In the rows, zero is written as 128.
Named moves come first, each a turn or a mirror and shown by rows before and after it. Which of them, in which order, take the first row of each pair that follows to the second? Write the first one first, as in the answered first pair.
mosud:
[115 115 113  58 124  94  95 224 102 132 142 108 134 152 121 137 125 124
 125 166  94 119 173 122 154 114  96] -> [127 138  97  70 108  75 154 199 136 124 143 110 148 175 102 129 133 118
 120 176  86 124 170 105 127  87 116]
[107 132  88 136 147 137 161  77 147 133 102 124 157 113 112 122 160 152
 162 114  86 112 166 113 150  95 140] -> [ 95 112 106 124 161 156 104 102 112 138 102 122 146  90 130 130 148 158
 166 105  94 106 169 132 177 124 120]
[121 114 143 149 134 154 123 127 139 115 119 113 138 120 120 142 113 145
 138 117 136 111 123 141 137 114 154] -> [123 117 137 152 133 150 133 123 145 113 117 115 141 122 116 140 115 145
 140 118 135 112 126 136 132 109 158]
[120 121 140 119 142 139  73 146  86 125 118 125 130 111 140 128 122 122
 118 120 134 130 117 165 157 150 105] -> [140 159 108 142 116 105 175  99 147 116 123 132 150 150 107 113 141 112
 111 133 121 140 112 131 108 102 142]
petuv:
[125 131 140 106 151 154  67  99 112 150 149 100 130 122  92 142 122 123
 100  93 137 145 123 149 150 125 143] -> [143 155 117 118 128 129 125  75 148 149 150 107 144 152  79 126 132 109
  92 109 130 154 118 132 120 103 158]
[106 100 143 138 147 123 153 133 136 145 139 121 123 131 109 117 162 177
 132 134 108  91 142 122 128  95 154] -> [101  84 140 137 165 158  91 136 102 139 135 128 124 120 111 133 140 163
 114 125 137 122 134 150 160 119 135]
[143 143 144 106 114 107 119 158 125 163 129 122 124 126 156 103 145 141
 140 137 105 108 126 140 142 157 114] -> [151 142 130 112 120 128  92 148 110 153 126 134 132 130 153 112 132 123
 121 135 128 141 117 156 152 165 103]
dib:
[153 131 105 136 127 116 130 129 132 125 119 158 133 108 128 125 105  82
 134 117 152 147 134 124 138 151 130] -> [151 128 107 136 130 117 123 132 130 125 119 158 132 107 130 125 105  85
 134 117 152 144 133 126 139 153 128]
[137  88 157 103 125 131  99 183 137 123 136 116  95 106 206 127 143 143
 165 169  99  89 124 155 165 166 107] -> [151 106 147 104 105 106 143 179 161 132 139 116 100 122 204 111 159 140
 170 182  86  82 126 142 138 154 112]
[ 96 142 168 129 116 118 113 143 154 149 129 126 139  95 138 134 132 126
 144 143  93 100 129 130 142 133 124] -> [100 150 164 129 109 111 130 136 165 149 130 127 144 102 136 131 136 124
 143 145  87 102 128 123 133 127 128]
Pairs:
Between the rows of a pair lie two moves.
[161 140  93 132  97 116 164  84 159  87  95 125 148 208  69 188 132 127
 130 144 119 177 134 150 117 100 162] -> [107  85 163 102 144 145  66 148  97 103  99 100 111 140 107 211 122 174
 167 114 108 116 151 171 172 141 142]  petuv, petuv
[143 108 138 131 160 160  75 110 105 111 116  99 117  90 114 132 103 141
  77  91 153 152 121 160 140 158 104] -> [131 128 155 133 139 105 180 106 164 120 127  79 113 102 105 116 135 175
 115  97 102  85 137 111  94 109 140]  mosud, petuv
[112 118 119 143 175 180 127  85 124 103 166 124 163 111  98 167  94 117
  94 103 211 186 127 146 166  80 185] -> [104 121 127 148 174 159 174  81 150 103 169 111 162 110  90 164 106 135
 111 101 190 158 137 124 147  55 208]  petuv, dib
[118 131 147 131 133 130  61 162  98 141 160 139 109 108 144 106 128 117
 129 137 131 105 138 140 161 169 126] -> [146 152 117 137 113 126  72 144 109 138 156 156 124 132 139  93 126  88
 108 152 144 140 129 143 150 173 119]  dib, petuv
[ 85 103 145 132 181 180  86 115 101 105 129 121 124  92 109 177 102 131
 114  84 163 148 119 147 166 116 144] -> [108 123 114 146 167 174 116  83 121  95 127 133 143 119  92 171 101 107
  93  93 175 181 110 145 151 101 150]  petuv, dib
[134 159 106 118 131 140 130 102 127 114 131 130 134 135 114 139 122 123
 101 130 145 164 114 147 144 122 127] -> [113 139 144  99 139 137 104 143 109 130 134 115 111 108 141 136 128 150
 129 125 123 116 127 146 160 140 118]  petuv, mosud
[147 145 120 132 134 127 118 152 112 124 128 134 124 111 137 114 112 104
 117 139 138 136 137 154 141 158 110] -> [139 150 133 129 129 105 157 157 135 128 134 124 120 112 135 106 129 126
 137 139 113 105 146 131 123 138 125]  mosud, petuv
[138 155 130 152 135 131  77 150 110 154 127 122 139 124 146 134 113 111
 134 139 108 160 122 165 141 163 119] -> [139 170 137 151 117  95 138 153 144 163 132 116 135 132 147 118 135 128
 157 145  76 123 128 138 111 142 136]  petuv, petuv
[156 148 100 122 106 109 131 119 123 125 118 147 138 148 129 106 149  98
 105 144 135 149 125 130 108 134 114] -> [156 147 108 118 100 101 134 129 126 130 119 143 135 148 137  98 151 105
 114 148 123 134 127 125 104 138 116]  mosud, petuv
[138 137 105 133 120 128 131 117 144 135 128 128 129 145 120 112 143 111
 107 139 133 177 124 140 129 131 112] -> [116 117 142 111 128 121 109 156 130 152 132 113 108 119 143 111 150 143
 136 132 112 128 135 139 142 145 104]  petuv, mosud
[107 100 143 125 145 165  60 131  82 112 127 155 125 115 128 141 113 126
 114 120 150 139 126 138 165 138 117] -> [115 125 115 151 137 150 139  80 129  92 129 159 145 146  87 144 120 110
 100 124 152 161 117 116 133  89 153]  mosud, dib
[153 156 139 110  96 114 126 147 124 149 110 134 125 102 167 132 119 145
  90 115 120 120 104 105 137 130 128] -> [161 161 129 116  91 113 137 136 135 143 111 138 131 111 158 134 116 140
  83 117 123 133 102 104 128 124 135]  petuv, mosud
